In the rows, 128 means zero.
One turn or mirror swaps these rows in pairs. Which row does each one swap with?
The rows were stretched afterwards, more along some directions than others.
J852: [157 130 143 108  81 147 150 142 120 147 140 156 137 128 161 107 137]
J498: [156 123 119 150 111 144 131 132 112 128 114 114 147 111 125 118 108]
J2: [113 138 121 145 128 145  96 133 150 121 143 119 134 116 134 115 121]
J668: [151 139 118 121 131 162 115 101 157 103 124 147 124 152 148 124 116]
J721: [127 127 154 141 132 132 149 138 130 121 141 108 119 118 141 125 105]
J792: [149 140 170 116 129 142 158 109 123 129 138 127 100 140 136 128 146]
J642: [133 171 136 138 125 114 141 107 142 111 137 137  95 136 119 146  97]
J739: [147 154 137 118 111 143 154 124 105 163 111 137 132 152 146 101 128]
J183: [125 133 102  98 104 146 114 112 147 121 123 137 162 148 114 139 102]
J394: [144 146 151 101 143 141 140 104 128 136 125 149 136 152 144 146 101]
J707: [126 135 116  96 110 156 121 118 133 131 127 144 170 144 114 138 103]
J179: [130  88 123 127 135 153 114 130 142 112 144 104 155 125 142 120 123]
J497: [132 161 117 107 128 175 110 109 118 133 132 134 172 166 153 140 122]
J43: [133  91 133 124 133 145 124 140 130 122 142  97 146 115 158 115 120]
J212: [138 131  99 135 127 110 128 115 125 118 126  91 169 130 107 153 111]
J466: [111 143 121 149 130 145  92 130 152 116 144 118 131 121 131 119 116]
J712: [143 129 131  98 128 196 132 108 128 144 115 134 164 151 155 107 132]
J865: [143 133 162 120 134 139 145 105 124 125 127 123 104 147 123 127 140]
J962: [158 147 114 141 121 137 114  99 153 101 121 147  98 149 133 129 111]
J776: [148 150 156  95 133 147 142 101 138 138 130 157 136 157 144 135  98]
J868: [151 159 129 122 112 125 151 123 103 159 113 131 131 152 139 113 124]
J437: [130 163 121 121 123 121 138 107 147 100 144 125 119 140 123 159 125]
J692: [159 157 109 145 119 116 120 103 154  98 123 152  95 159 134 137 110]
J327: [132 135 119 150 124 153 112 137 119 122 122 110 164 114 124 123 105]
J381: [141 156  90 122  98 124 129  98 150 107 119 142 120 182 142 141 120]
J697: [131 159 104 117 122 134 134 107 143 103 140 114 134 137 132 157 121]
J453: [148 124 155 104  84 154 145 139 123 150 136 158 136 134 148 103 132]
J765: [157 125 144 106 118 139 164 110 129 135 122 142 134 129 125 126 100]
J358: [152 132 144 135 139  97 143 110 150 128 140 129  87 128 133 115 128]
J671: [139 156  82 116 101 132 119  99 158 103 122 143 130 183 144 140 118]
J209: [156 115 147 105  83 151 151 141 110 155 128 148 151 127 152  99 136]
J787: [132 153 118 116 133 138 139 107 143 101 147 122 124 137 132 155 123]
J667: [143  91 109 128 128 148 105 129 144 102 141 104 156 133 153 117 123]
J494: [139 135 129  99 129 194 127 108 129 145 114 134 158 151 152 107 135]
J837: [138 152 131  97 133 161 113 110 119 138 131 135 157 159 161 137 115]
J815: [147 138 137 136 135 102 134 112 160 125 143 131  79 135 130 114 123]
J700: [133 133 119  93  96 153 137 118 135 129 122 144 163 149 120 133 115]
J874: [159 129 134 129 132  94 147 109 149 125 135 130  86 137 137 117 127]
J615: [146 125 107 138 122  99 137 114 124 122 127  97 157 126 107 150 112]
J680: [145 152 108 112 126 168 105 111 113 125 126 121 180 165 156 137 121]
J556: [152 157 136 113 111 150 154 124 107 169 113 135 135 153 142 103 125]
J918: [124 118 146 144 137 121 142 145 126 120 137 108 122 112 141 132 104]
J286: [161 121 119 150 121 127 143 130 108 127 110 111 148 122 116 126 110]
J578: [148 145 157 125 130 130 145 104 129 119 136 129  91 145 137 129 145]

J179 is swapped with J497
J183 is swapped with J697
J615 is swapped with J381
J852 is swapped with J865

